Each row of this table is followed by its label. One hidden rule gives the labels. It looks at one to three of the table's principal directions, none of them among the few with the most spread.
[-0.90 -0.32  0.09  0.24  0.13 -0.30  0.45 -0.67 -0.43 -0.59 -0.15  0.43 -0.74 -0.46  0.11  0.06  0.10  0.11  0.55  0.27  0.20  0.48  0.47 -0.30  0.17 -0.24  0.04 -0.10  0.10  0.12] 1
[-1.10 -0.26  0.14  0.04  0.05 -0.76 -0.56 -0.96 -0.82  0.38 -0.81  0.97  0.06 -0.42  0.17  0.56  0.59 -0.15 -0.88  1.43  0.74 -0.66  0.70  0.14 -1.57 -0.37  0.74 -0.68 -1.27  0.41] 1
[ 0.44  0.68  0.92 -0.59  0.73 -0.44 -0.24 -0.28 -0.68 -1.01 -0.08 -0.62 -1.68 -0.71 -0.14 -0.47  0.40  0.59  0.34 -1.45  0.81  0.64  1.67  0.08  1.36  0.53  0.89 -0.48 -1.04  0.84] 1
[-1.83  0.37  0.91 -1.10  1.36 -1.33  2.60 -0.95  1.35 -1.79 -3.74  1.04 -1.12 -0.41 -1.29  0.25 -0.38 -1.66 -2.69  1.10 -0.09  1.21 -0.31  0.53 -0.74 -2.29 -0.56 -1.49 -0.34  0.29] 1
[-0.42  0.18 -0.19 -0.24 -0.50 -0.18 -0.26  0.20 -0.15 -0.33  1.04 -0.31 -0.43 -0.04  0.86 -0.58  0.29  0.69  0.12  0.27 -0.31  0.44  0.26 -0.19  0.76  0.27  1.25 -0.44 -0.03 -0.23] 0
[ 0.78  1.08  0.41 -1.18  0.64 -0.36  0.28  0.15 -0.24 -0.19 -0.68 -0.85 -0.97 -0.39 -0.22  0.53  0.14 -0.21 -1.10 -0.67  1.08 -0.46  0.13  0.26  0.09  0.77  0.90 -0.29 -1.05  0.02] 1
[ 0.60 -0.17 -0.14  0.53 -0.13  0.72  0.48  0.28  1.31  1.10 -1.10  0.28  1.88  1.33 -0.83  0.55 -0.67 -1.04 -1.02  0.27 -0.27 -0.67 -1.50 -0.04 -1.80 -1.04 -1.56  0.72  0.79 -0.42] 2
[ 1.77 -0.41  0.53  1.32  0.19  1.00 -1.39  0.10 -0.54  0.62  0.91 -0.55  0.34  0.23 -0.56 -0.41 -0.08  0.68  2.36 -2.28  0.34 -0.07  1.24 -0.26  0.75  0.68 -1.36  1.26  0.29  0.83] 0
[-1.48 -0.17  0.25 -0.31  0.29 -0.91  1.72 -0.04  1.91 -1.95 -0.54  0.61 -0.30  0.09 -0.56 -1.46 -0.56 -0.20 -0.06  0.41 -1.58  2.32 -0.21 -0.55  1.65 -1.41 -0.47 -1.35  1.38  0.29] 1
[ 4.37 -0.48 -1.38  3.11 -1.28  5.65 -0.83  2.05 -1.71  2.38  3.73 -1.55  1.32  2.06  0.80  1.13 -1.27  0.98  4.62 -4.04 -0.35 -1.67 -1.34  0.32  0.09  0.87 -3.09  6.18  2.76 -1.90] 2
[-0.41 -0.12  0.28  0.05 -0.22 -2.22 -2.63 -0.77 -0.55  1.50  0.08 -0.76  0.32 -0.97  0.43  0.01  1.09  0.83 -0.41  1.61  1.67 -1.06  1.40 -1.02 -1.10  2.03  1.94 -1.95 -1.47  0.53] 0
[ 1.16  0.50 -0.26  0.17 -0.42  1.33  0.14  0.75 -0.11  0.21  1.25 -0.65  0.14  0.85  0.43  0.01 -0.27  0.44  0.58 -1.18 -0.04 -0.15 -0.37 -0.14  0.39  0.14  0.19  1.20  0.49 -0.55] 0
[-0.84  0.22 -0.37 -0.58 -0.44 -0.39  0.07  0.03 -0.51 -0.56  0.95 -0.13 -0.84 -0.43  1.04 -0.20  0.39  0.55 -0.11  0.70 -0.13  0.31  0.11 -0.07  0.68  0.42  1.58 -0.56 -0.29 -0.38] 1
[ 1.86 -1.00 -1.49  2.12 -1.99  1.21 -3.87  1.88 -0.34  2.44  5.25 -1.17  2.56  0.70  1.55 -1.60  0.06  2.56  4.00 -0.31 -1.40 -0.78  0.19 -1.07  1.51  2.76  0.12  0.96  1.84 -0.49] 0
[-2.17  0.26 -0.29 -2.11 -0.02 -2.08  1.70 -0.65  0.41 -1.44 -1.02 -0.07 -1.55 -1.22  0.52  0.38  0.51 -0.85 -2.09  1.79  0.09  0.59 -1.10 -0.04  0.54  0.31  1.66 -1.93 -0.62 -0.48] 2
[ 1.89  0.25  0.71  0.80  0.44  0.74 -1.50  0.19 -1.28  0.15  1.19 -1.28 -1.03 -0.42 -0.05 -0.43  0.18  1.29  2.37 -2.58  0.97  0.04  2.00 -0.19  1.43  1.43 -0.10  0.99 -0.30  0.69] 0
[ 0.57  0.32  0.30 -0.16 -0.08 -0.38 -1.65  0.27 -0.42  0.57  0.51 -0.55  0.11 -0.20  0.32 -0.44  0.53  0.68 -0.17 -0.09  0.33 -0.42  0.98  0.20  0.12  0.89  1.06 -0.64 -0.98  0.42] 1
[-0.83  0.60  0.11 -1.52  0.33 -1.11  1.65  0.17  0.75 -2.06 -0.11 -0.84 -1.98 -0.86  0.23 -0.71 -0.03 -0.04 -0.41 -0.24 -0.50  1.66 -0.33 -0.15  2.38  0.38  0.97 -1.24  0.37 -0.27] 2
[-1.02 -1.46 -2.35  1.20 -2.08  1.06 -0.26  1.11  0.71  1.47  2.60  1.11  2.86  1.08  1.36 -0.13 -0.53  0.16  0.93  2.64 -2.49 -0.62 -2.70 -0.28 -0.72 -0.23 -0.73  0.85  2.41 -1.68] 0
[-0.05 -0.75 -1.63  1.24 -1.75  1.12 -1.55  1.45  0.15  1.54  2.87  0.14  2.10  0.91  1.53 -0.75 -0.20  1.11  1.17  1.60 -1.92 -0.53 -1.11 -0.03 -0.15  0.39  0.20  0.58  1.59 -1.29] 1
[ 0.80 -0.17 -0.54  0.74 -0.93  0.60 -1.67  0.80 -0.98  0.30  3.03 -1.42 -0.56 -0.34  1.41 -0.92  0.33  1.82  2.58 -0.91 -0.31  0.27  0.82 -0.47  2.00  1.91  0.93  0.55  0.68 -0.46] 2
[ 0.44  0.16 -0.03 -0.38 -0.05 -0.78 -1.64 -0.41 -1.59  1.04  0.48 -0.73 -0.53 -1.06  0.56  0.84  0.89  0.46  0.07  0.21  1.66 -1.45  0.76 -0.05 -0.50  2.08  1.37 -0.29 -1.58  0.20] 0
[-0.40  0.00  0.15 -0.42  0.22 -0.65 -0.10 -0.18 -0.44 -0.85  0.49 -0.09 -1.04 -0.85  0.20 -0.48  0.32  0.44  0.65 -0.27 -0.02  0.59  0.77 -0.03  1.37  0.61  0.58 -0.60 -0.30  0.44] 1
[ 1.17 -0.26 -0.09  0.74 -0.35  0.83 -1.13  0.20 -1.08  0.25  2.09 -0.71 -0.30 -0.15  0.46 -0.34  0.21  1.10  2.49 -1.74  0.26 -0.03  0.87 -0.41  1.40  1.34 -0.09  1.09  0.27  0.27] 0
[-0.02 -0.83 -0.65  1.14 -0.42  0.79  0.29  0.47  1.68  1.37 -0.73  1.22  2.94  1.49 -0.84  0.19 -0.93 -1.01 -0.58  1.33 -1.30 -0.61 -1.81 -0.01 -2.05 -1.57 -2.24  0.62  1.54 -0.46] 1
[ 1.86 -1.23 -1.14  2.84 -1.65  2.77 -2.78  1.59  0.00  2.72  3.10  0.41  3.68  2.03  0.60 -0.84 -0.50  1.20  2.61 -0.35 -1.87 -1.12 -0.43  0.10 -0.80 -0.15 -1.81  2.29  1.79 -0.44] 0
[ 0.63  0.68  1.84  0.02  0.87 -0.54 -1.23 -0.35  0.01 -0.55 -1.50 -1.02 -1.23 -0.22 -0.53 -1.10  0.57  0.55 -0.61 -1.51  0.73  0.98  2.50  0.45  0.51 -0.40  0.59 -1.03 -1.43  1.22] 2
[-0.26 -0.18 -0.03  0.23 -0.01 -0.69 -0.85 -0.50 -0.66  0.65  0.01 -0.11 -0.07 -0.57  0.20  0.42  0.38  0.28  0.19  0.74  0.93 -0.65  0.55 -0.42 -0.70  0.87  0.56 -0.39 -0.53  0.07] 1
[-1.26 -0.38  0.07 -0.16  0.33 -0.53  1.45 -0.88  0.31 -0.74 -1.24  0.97 -0.28 -0.20 -0.50  0.49 -0.16 -0.84 -0.50  0.69  0.08  0.42 -0.44 -0.23 -0.52 -1.00 -0.58 -0.27  0.18  0.11] 0
[ 0.05 -0.36 -0.13  0.33  0.01  0.21  0.61 -0.18  1.31  1.22 -1.87  0.84  2.09  1.13 -1.07  0.96 -0.53 -1.54 -1.73  1.03 -0.06 -0.98 -1.69  0.10 -2.60 -1.31 -1.63  0.34  0.36 -0.25] 2
[ 0.99  0.52  0.40 -0.12  0.50  0.96  0.71 -0.09 -0.46 -0.06 -0.77 -0.25 -0.57  0.29 -0.43  0.82 -0.22 -0.47 -0.27 -1.37  0.81 -0.39 -0.04  0.39 -0.44 -0.34 -0.51  1.16 -0.39 -0.03] 1
[ 2.15  0.01  0.65  1.79  0.04  1.34 -2.44  0.44 -0.42  1.88  0.37 -0.49  1.46  1.02 -0.46 -0.29 -0.06  0.86  1.10 -1.41  0.59 -0.95  1.49  0.00 -1.15  0.10 -0.86  1.16 -0.24  0.57] 2
[-0.70  0.07  0.81 -0.41  0.23 -1.06 -0.96 -0.86 -1.40 -1.11  0.40 -0.43 -2.12 -1.36  0.69 -0.70  1.07  1.01  0.66 -0.54  0.76  0.85  2.25  0.05  1.50  0.79  1.70 -1.08 -1.48  0.96] 2
[ 0.03 -0.01 -0.04 -0.02  0.01 -0.04 -0.52 -0.25 -1.29 -0.21  0.92 -0.25 -1.04 -0.79  0.55  0.11  0.42  0.66  1.06 -0.44  0.60 -0.10  0.87 -0.06  0.74  0.98  0.73  0.18 -0.51  0.17] 0
[-1.99  0.20  0.30 -1.28  0.40 -1.59  1.00 -1.18 -0.44 -1.02 -1.72  0.56 -1.51 -1.12  0.25  0.63  0.64 -0.68 -1.95  1.60  0.77  0.21  0.19  0.29 -0.66 -0.43  1.38 -1.48 -1.37  0.09] 0
[ 2.90  0.36  0.58  0.71  0.64  2.30  0.71  0.52  0.96  1.33 -1.60 -0.09  1.91  2.03 -1.95  1.16 -1.08 -1.49 -0.54 -2.56  0.53 -1.26 -1.25  0.43 -1.87 -1.24 -3.00  2.54  0.44  0.15] 0
[-0.33  0.44  0.35 -0.94  0.42 -0.81  0.38 -0.50  0.01 -0.13 -1.18  0.26 -0.24 -0.23 -0.34  0.55  0.28 -0.60 -1.54  0.45  0.79 -0.41 -0.02  0.14 -0.76 -0.12  0.67 -0.73 -1.15  0.34] 1
[-1.07 -0.76 -0.59  0.30 -0.33 -0.09  0.87 -0.27  0.41 -0.11 -0.15  0.73  0.45  0.01  0.01  0.29 -0.28 -0.53  0.15  1.08 -0.69  0.19 -1.08 -0.20 -0.34 -0.56 -0.82  0.11  0.96 -0.47] 2
[ 1.26  0.31 -0.09  1.07 -0.24  1.39 -0.44  0.95  0.37  0.68  0.80 -0.64  0.72  1.08  0.10 -0.42 -0.59  0.66  0.79 -0.79 -0.38  0.02  0.05 -0.18 -0.12 -0.26 -0.48  1.05  1.03 -0.55] 1
[-0.72  0.23  0.23 -0.42  0.36 -0.55  0.55 -0.61 -0.31 -0.45 -0.81  0.42 -0.67 -0.36 -0.07  0.37  0.17 -0.24 -0.71  0.53  0.59  0.01  0.35 -0.02 -0.47 -0.34  0.61 -0.47 -0.65  0.16] 1
[-1.32 -0.43 -0.57  0.18 -1.24 -0.68 -1.17  0.35  0.82  0.29  1.55  0.78  1.56  0.64  1.00 -1.47  0.39  0.84 -0.35  1.98 -1.51  0.53  0.03 -0.42  0.09 -0.48  1.40 -1.48  0.25  0.04] 0
[ 0.63  1.23  0.48 -1.53  0.78 -0.80  1.02  0.29  0.68 -0.73 -0.96 -1.23 -1.17 -0.36 -0.49  0.20 -0.15 -0.40 -1.30 -0.70  0.84  0.18 -0.29 -0.11  0.72  0.75  0.79 -0.74 -0.45 -0.12] 1
[ 2.48  0.53  1.32  1.08  0.07  0.52 -3.42  0.48 -1.92 -0.08  2.60 -3.03 -2.28 -0.87  0.94 -1.83  0.93  2.93  3.58 -3.80  1.17  0.91  3.92 -0.35  3.26  2.70  1.41  0.39 -0.75  0.97] 2
[ 1.40  0.32  0.50  0.54  0.15  0.82 -1.44  0.38 -0.54  0.78  0.31 -0.36  0.41  0.42 -0.13 -0.26  0.14  0.57  0.39 -1.17  0.33 -0.53  1.10  0.43 -0.23  0.16 -0.08  0.57 -0.66  0.52] 1
[ 1.84 -0.39 -1.17  1.65 -1.43  1.30 -3.68  1.79 -1.03  2.32  4.12 -1.09  1.73  0.38  1.57 -1.02  0.17  2.32  2.81 -0.13 -0.85 -1.18  0.65 -0.19  0.75  2.36  0.61  0.96  0.80 -0.58] 1
[-0.40  0.18  0.89 -0.35  0.84 -0.91  0.34 -0.58  0.39 -0.66 -1.84 -0.08 -0.81 -0.51 -0.74 -0.11  0.11 -0.46 -0.89 -0.09  0.43  0.57  0.70  0.21 -0.07 -0.48 -0.20 -0.89 -0.58  0.56] 0
[ 0.48  0.95  1.19 -1.16  1.47 -0.65  1.26 -0.47 -0.32 -1.90 -1.16 -0.85 -2.65 -1.12 -0.84 -0.03  0.00 -0.13  0.16 -2.10  1.13  1.07  1.23  0.06  1.87  0.44  0.18 -0.37 -0.76  0.80] 1
[ 0.24 -1.53 -1.42  2.33 -2.00  1.73 -1.92  1.01  1.03  2.77  1.86  1.22  4.46  2.28  0.56 -0.51 -0.42  0.22  0.66  1.76 -2.16 -1.16 -1.64 -0.12 -2.19 -1.10 -1.57  1.22  1.79 -0.75] 2
[ 1.20 -0.50 -0.97  1.76 -1.34  1.19 -3.08  1.21 -1.08  1.90  3.56 -0.68  1.38  0.38  1.47 -0.86  0.22  2.12  2.66  0.04 -0.60 -0.87  0.80 -0.38  0.42  1.70  0.59  0.92  0.75 -0.50] 1
[-1.11  0.27  0.88 -1.28  1.10 -1.13  1.98 -1.07  1.15 -0.92 -3.51  1.17 -0.12  0.02 -1.52  0.74 -0.11 -1.99 -2.94  0.69  0.39  0.21 -0.64  0.55 -1.44 -1.90 -0.68 -1.08 -1.01  0.70] 0
[ 0.56 -0.84 -1.23  0.85 -1.19  0.61 -1.41  0.73 -0.46  1.18  2.96 -0.17  1.33  0.13  0.90 -0.28  0.04  0.95  2.25  0.14 -0.74 -0.68 -0.60 -0.63  0.76  1.61 -0.16  0.80  1.09 -0.42] 0
[-2.07  0.01  0.27 -1.15  0.93 -1.22  2.80 -1.17  1.10 -1.19 -3.42  1.59 -0.36 -0.27 -1.16  1.04 -0.35 -2.11 -2.82  1.78  0.08  0.38 -1.25  0.37 -1.60 -2.12 -0.73 -1.06 -0.33  0.04] 1
[-1.39 -1.86 -2.55  1.64 -2.35  0.78 -1.90  0.88 -0.90  1.65  4.24  1.51  2.46  0.20  2.21 -0.52  0.16  1.39  2.45  2.96 -2.34 -0.88 -1.14 -0.26 -0.10  0.79  0.30  0.58  1.68 -1.15] 1
[-1.36 -0.72 -1.46 -0.27 -1.00 -0.16  1.35  0.17  1.38  0.81 -0.27  1.18  2.13  0.83  0.14  0.92 -0.48 -1.40 -1.60  2.68 -1.13 -0.79 -3.15 -0.23 -1.82 -0.83 -0.67 -0.07  1.20 -1.25] 2
[-0.41  1.64  0.94 -2.35  1.38 -1.57  1.87 -0.47 -0.14 -1.96 -2.06 -1.24 -3.21 -1.44 -0.24  0.55  0.24 -0.52 -2.07 -0.46  1.56  0.71  0.45  0.26  0.99  0.56  1.80 -1.42 -1.41 -0.07] 1
[ 0.22  0.17  0.28  0.85  0.38  0.50 -0.23  0.09 -0.04  0.39 -0.63  0.31  0.29  0.36 -0.30  0.00 -0.37  0.22  0.01  0.18  0.13 -0.11  0.67  0.08 -1.00 -0.82 -0.41  0.31  0.15 -0.02] 2
[ 1.84  0.34 -0.69 -0.08 -0.29  0.70 -0.49  1.37 -0.88 -1.00  4.38 -1.94 -1.59 -0.85  0.91 -1.20 -0.22  2.08  4.32 -2.92 -0.35  0.94  0.62 -1.04  4.71  3.21  0.57  1.01  1.47 -0.14] 2
[ 0.04  0.24 -0.06  0.14 -0.01  0.29  0.35  0.28  0.74  0.40 -0.69  0.30  0.88  0.76 -0.28  0.12 -0.38 -0.37 -1.01  0.60 -0.26 -0.24 -0.61  0.07 -1.10 -0.91 -0.27  0.04  0.29 -0.33] 2
[-0.74  0.02 -0.70 -0.77 -0.42 -0.15  1.54  0.73  1.51 -1.12  0.83  0.25  0.31  0.42  0.16 -0.83 -0.52 -0.25 -0.18  0.45 -1.70  1.17 -1.54 -0.25  1.51 -0.47 -0.04 -0.50  1.41 -0.51] 1
[ 0.18 -0.16 -0.02  0.73  0.53  0.60  1.16  0.14  0.91  0.05 -1.12  0.46  0.61  0.51 -0.99  0.34 -0.98 -0.68  0.15 -0.02 -0.34  0.15 -0.73 -0.13 -0.74 -1.06 -1.86  0.73  1.27 -0.31] 1
[ 0.07  0.73  0.28 -0.94  0.21 -0.25  0.65  0.42  1.12 -0.28 -1.08 -0.18  0.21  0.52 -0.33 -0.19 -0.17 -0.60 -1.96  0.22 -0.32  0.19 -0.64  0.44 -0.27 -0.74  0.35 -0.69 -0.30 -0.12] 0
[ 1.57  1.08 -0.03 -0.39 -0.05  0.72 -1.19  1.09 -1.48 -0.33  2.44 -1.63 -1.62 -0.58  1.13 -0.64  0.32  1.76  1.59 -1.83  0.40  0.05  1.39  0.20  2.28  1.96  1.78  0.48 -0.47 -0.14] 1
[-2.26 -0.65 -0.43 -0.37 -0.01 -1.15  1.41 -1.06  0.49 -0.12 -1.82  1.62  0.47 -0.29 -0.26  0.97 -0.02 -1.36 -1.80  2.68 -0.09 -0.27 -1.25 -0.01 -1.93 -1.24 -0.24 -0.88 -0.08 -0.30] 0
[-1.13 -0.40  0.01  0.34  0.20 -0.52  0.48 -0.68  0.71  0.62 -1.94  1.35  1.23  0.39 -0.70  0.66 -0.21 -1.04 -1.60  1.92  0.06 -0.54 -0.60  0.03 -2.41 -1.47 -0.73 -0.50 -0.10  0.02] 2
Here are more rows. What is the label of each one?
[ 0.02 -0.49 -0.17  0.64 -0.54  0.68 -0.09  0.03  0.37  0.44  0.20  0.29  0.98  0.81  0.06 -0.09 -0.08 -0.18  0.13  0.00 -0.56  0.00 -0.52 -0.01 -0.52 -0.72 -0.70  0.58  0.52 -0.15] -> 2
[-0.69  0.21  0.43 -0.69  0.72 -1.24  0.40 -0.86 -0.55 -0.70 -0.84  0.09 -1.29 -1.12 -0.25  0.41  0.32 -0.13 -0.24  0.26  1.08  0.10  0.75 -0.26  0.16  0.53  0.67 -0.88 -0.88  0.51] -> 2
[ 3.05  0.51  0.62  0.98  0.70  2.48  0.24  0.60 -0.34  0.69 -0.32 -0.94  0.15  1.07 -1.13  0.79 -0.83 -0.28  1.22 -3.42  0.88 -0.69  0.05  0.36 -0.26 -0.15 -2.19  2.82  0.46  0.03] -> 0
[-0.30 -0.14 -0.11 -0.10  0.06 -0.22  0.28 -0.34 -0.25 -0.10  0.03  0.33 -0.12 -0.23 -0.04  0.33  0.05 -0.14  0.17  0.20  0.28 -0.14 -0.07 -0.23 -0.09  0.15  0.01  0.01 -0.09  0.10] -> 1
[-0.99 -0.58  0.18 -0.22 -0.09 -0.50  0.52 -0.76  0.85  0.18 -1.69  1.13  1.11  0.47 -0.64  0.36  0.14 -1.31 -1.71  1.05 -0.27 -0.18 -0.85  0.27 -1.52 -1.42 -0.76 -0.51 -0.38  0.37] -> 2
[-0.01 -0.08 -0.84 -0.59 -0.53  0.13  0.80  0.53  1.39  0.95 -0.45  0.64  2.13  1.06 -0.35  0.71 -0.44 -1.30 -1.82  1.26 -0.72 -1.02 -2.51  0.13 -1.52 -0.55 -0.67  0.09  0.48 -0.67] -> 0
[-0.96 -0.87 -0.63  0.09 -0.59 -0.02  0.44 -0.33  0.59  0.60 -0.50  1.28  1.60  0.55 -0.13  0.50 -0.03 -1.06 -0.94  1.47 -0.76 -0.55 -1.54  0.20 -1.43 -0.98 -0.85  0.05  0.28 -0.19] -> 2
[ 0.44  1.56  0.75 -2.01  0.54 -0.35  0.93  0.06 -1.07 -2.22  0.41 -1.91 -3.66 -1.13  0.84 -0.30  0.65  0.66 -0.25 -2.19  0.99  1.19  1.12  0.39  2.84  1.18  2.42 -0.42 -1.32  0.00] -> 2
[-0.48  0.27  0.70 -1.03  0.14 -1.00  0.45 -0.47  1.21 -0.53 -1.17  0.37  0.48  0.52 -0.65 -0.45  0.30 -0.73 -1.86  0.10 -0.04  0.52 -0.12 -0.11 -0.18 -0.91  0.47 -1.32 -0.84  0.85] -> 0
[-0.33 -0.20  0.06  0.35  0.06  0.08  0.47 -0.17  0.91  0.61 -1.51  0.66  1.16  0.73 -0.61  0.44 -0.37 -0.90 -1.31  0.97 -0.18 -0.36 -0.80  0.14 -1.82 -1.31 -0.91  0.00  0.24 -0.22] -> 0
[ 0.19 -0.44 -0.63  0.60 -0.71  0.99 -0.23  0.69  0.18  0.16  1.49  0.30  0.88  0.65  0.46 -0.59 -0.26  0.38  1.02 -0.13 -1.31  0.24 -0.53  0.10  0.63 -0.29 -0.51  0.72  0.99 -0.32] -> 0
[ 0.26 -0.28 -0.69  0.50 -0.52  0.12 -0.54  0.63  0.96  1.52  0.05  0.17  2.06  0.77 -0.12  0.22 -0.39 -0.32 -0.64  1.35 -0.50 -0.99 -1.30 -0.19 -1.49  0.01 -0.58  0.02  0.73 -0.63] -> 1
[ 0.74 -0.17  0.16  0.81 -0.15  0.39 -1.46 -0.06 -0.84  0.93  0.55 -0.36  0.23 -0.01  0.20  0.08  0.28  0.64  0.89 -0.47  0.64 -0.62  0.93 -0.10 -0.43  0.65  0.03  0.51 -0.37  0.23] -> 0
[ 1.85 -0.13  0.57  1.22  0.26  0.59 -2.04  0.05 -2.08 -0.43  2.98 -1.76 -2.02 -1.21  0.51 -1.05  0.41  2.37  4.71 -3.39  1.00  0.75  2.96 -0.88  3.35  2.68  0.25  1.05  0.18  0.93] -> 1
[ 0.65  0.08  0.32  0.62 -0.49  1.32 -0.59  0.02 -1.20 -0.33  1.21 -0.86 -1.15  0.24  0.94 -0.40  0.41  0.94  1.26 -1.74  0.14  0.55  1.09  0.26  0.98  0.00  0.54  1.17 -0.19 -0.09] -> 2
[-0.87  1.02  0.53 -2.17  0.86 -0.48  3.45 -0.56  1.31 -1.67 -3.04  0.59 -0.92  0.40 -1.01  1.01 -0.35 -2.20 -3.51  0.09  0.25  0.52 -1.72  0.65 -0.72 -2.00 -0.02 -0.51 -0.68 -0.17] -> 0
[-0.29  0.23  0.07 -0.46  0.41  0.01  1.56 -0.12  0.34 -0.92 -0.85 -0.15 -0.93 -0.20 -0.29  0.31 -0.35 -0.58 -0.35 -0.28  0.01  0.57 -0.59  0.06  0.37 -0.42 -0.39  0.17  0.44 -0.37] -> 0
[ 1.21 -0.66 -0.70  1.69 -0.76  1.10 -1.78  0.67 -1.02  1.01  3.01 -0.84  0.39 -0.06  0.82 -0.51 -0.09  1.68  3.48 -0.99 -0.15 -0.26  0.71 -0.82  1.20  1.77 -0.35  1.36  1.28 -0.31] -> 1
[ 2.92  0.29 -0.02  1.39 -0.46  1.62 -1.93  1.05 -1.16  0.88  3.14 -2.59 -0.62  0.15  0.75 -0.58 -0.09  2.07  3.69 -3.18  0.82 -0.13  1.27 -0.97  2.07  2.60  0.09  1.95  0.97 -0.33] -> 0
[ 1.14  0.56 -0.24 -0.64 -0.33  1.31  0.46  0.90 -0.18 -0.28  0.88 -0.73 -0.36  0.52  0.46  0.03 -0.10 -0.05 -0.11 -1.43 -0.48 -0.04 -0.78  0.79  0.96  0.11  0.12  1.10  0.05 -0.52] -> 2
[-3.75 -0.16 -0.32 -2.35  0.10 -1.99  5.22 -1.16  2.94 -2.26 -4.43  0.73 -0.97 -0.10 -0.56  1.19 -0.53 -3.36 -4.79  3.07 -0.93  1.55 -3.99  0.19 -1.20 -2.75 -0.48 -1.82  0.99 -1.61] -> 2
[ 0.45  0.15 -0.20  0.03 -0.35  0.31 -0.42  0.49  0.16  0.35  0.62 -0.38  0.41  0.35  0.29 -0.20 -0.01  0.26  0.03 -0.10 -0.25 -0.17 -0.24  0.03  0.11  0.26  0.25  0.14  0.17 -0.27] -> 0
[-1.41 -0.50 -0.14  0.33 -1.10 -1.50 -2.54 -0.33 -0.15  0.81  1.43  0.40  1.04 -0.09  1.23 -1.29  1.11  1.35 -0.20  2.21 -0.29  0.02  1.32 -0.67 -0.36  0.49  2.29 -2.06 -0.89  0.53] -> 0
[ 0.61 -0.62 -0.82  1.65 -1.23  0.79 -2.46  0.99 -0.40  1.67  2.46 -0.62  1.35  0.40  1.20 -0.84  0.08  1.55  1.86  0.58 -0.80 -0.49  0.38 -0.33  0.02  1.06  0.24  0.51  0.99 -0.65] -> 0
[-0.16  0.28  0.36  0.02  0.18  0.19  0.25 -0.08  0.37  0.13 -1.19  0.38  0.34  0.55 -0.26  0.13 -0.08 -0.40 -1.30  0.41  0.00 -0.08 -0.01  0.42 -1.17 -1.18 -0.04 -0.12 -0.38 -0.01] -> 0
[-0.44 -0.12  0.05  0.27  0.03 -0.08 -0.37 -0.03  0.03  0.17 -0.32  0.56  0.38  0.06  0.00 -0.21  0.03  0.06 -0.34  0.72 -0.36 -0.01  0.33  0.31 -0.55 -0.59  0.00 -0.35 -0.17  0.15] -> 1
[ 0.53 -0.65 -0.59  0.04 -0.62  0.27 -0.45  0.12 -0.15  0.43  1.62  0.11  0.90  0.13  0.09  0.01  0.14  0.03  1.29 -0.65 -0.33 -0.42 -0.69 -0.35  0.78  0.98 -0.53  0.61  0.35  0.26] -> 2
[-0.62 -0.02  0.25 -0.23  0.49 -0.16  0.88 -0.24  0.58 -0.37 -1.56  0.92  0.24  0.12 -0.70  0.17 -0.26 -0.86 -1.19  0.58 -0.36  0.18 -0.32  0.53 -0.78 -1.31 -0.71 -0.32 -0.13  0.20] -> 1
[ 0.93  0.06  0.59  0.02  0.73  0.12  0.15 -0.48 -0.31  0.12 -0.93 -0.07 -0.20 -0.17 -0.99  0.66 -0.07 -0.52  0.24 -1.31  1.02 -0.45  0.35  0.02 -0.30  0.21 -1.00  0.61 -0.49  0.65] -> 0
[-1.60  0.32  0.20 -1.31 -0.55 -3.29 -1.69 -0.99 -0.18  0.27  0.31 -1.02 -0.72 -1.31  1.13 -0.34  1.54  0.83 -1.48  2.26  1.56 -0.20  1.01 -1.31 -0.11  2.16  3.73 -3.20 -1.87  0.31] -> 0
[-1.00 -0.18 -0.44 -0.83 -0.07 -0.42  1.45 -0.22  1.33  0.31 -1.73  1.49  1.62  0.72 -0.71  0.89 -0.32 -1.80 -2.61  1.86 -0.56 -0.71 -2.15  0.38 -2.01 -1.49 -0.68 -0.46 -0.08 -0.23] -> 0
[ 0.32  0.47  0.47  0.19  0.68 -0.49 -0.47 -0.10 -0.69 -0.10 -0.45 -1.05 -1.48 -0.97  0.03  0.12  0.06  0.63  0.51 -0.30  1.09  0.06  1.26 -0.18  0.28  0.98  0.51 -0.28 -0.28 -0.10] -> 1
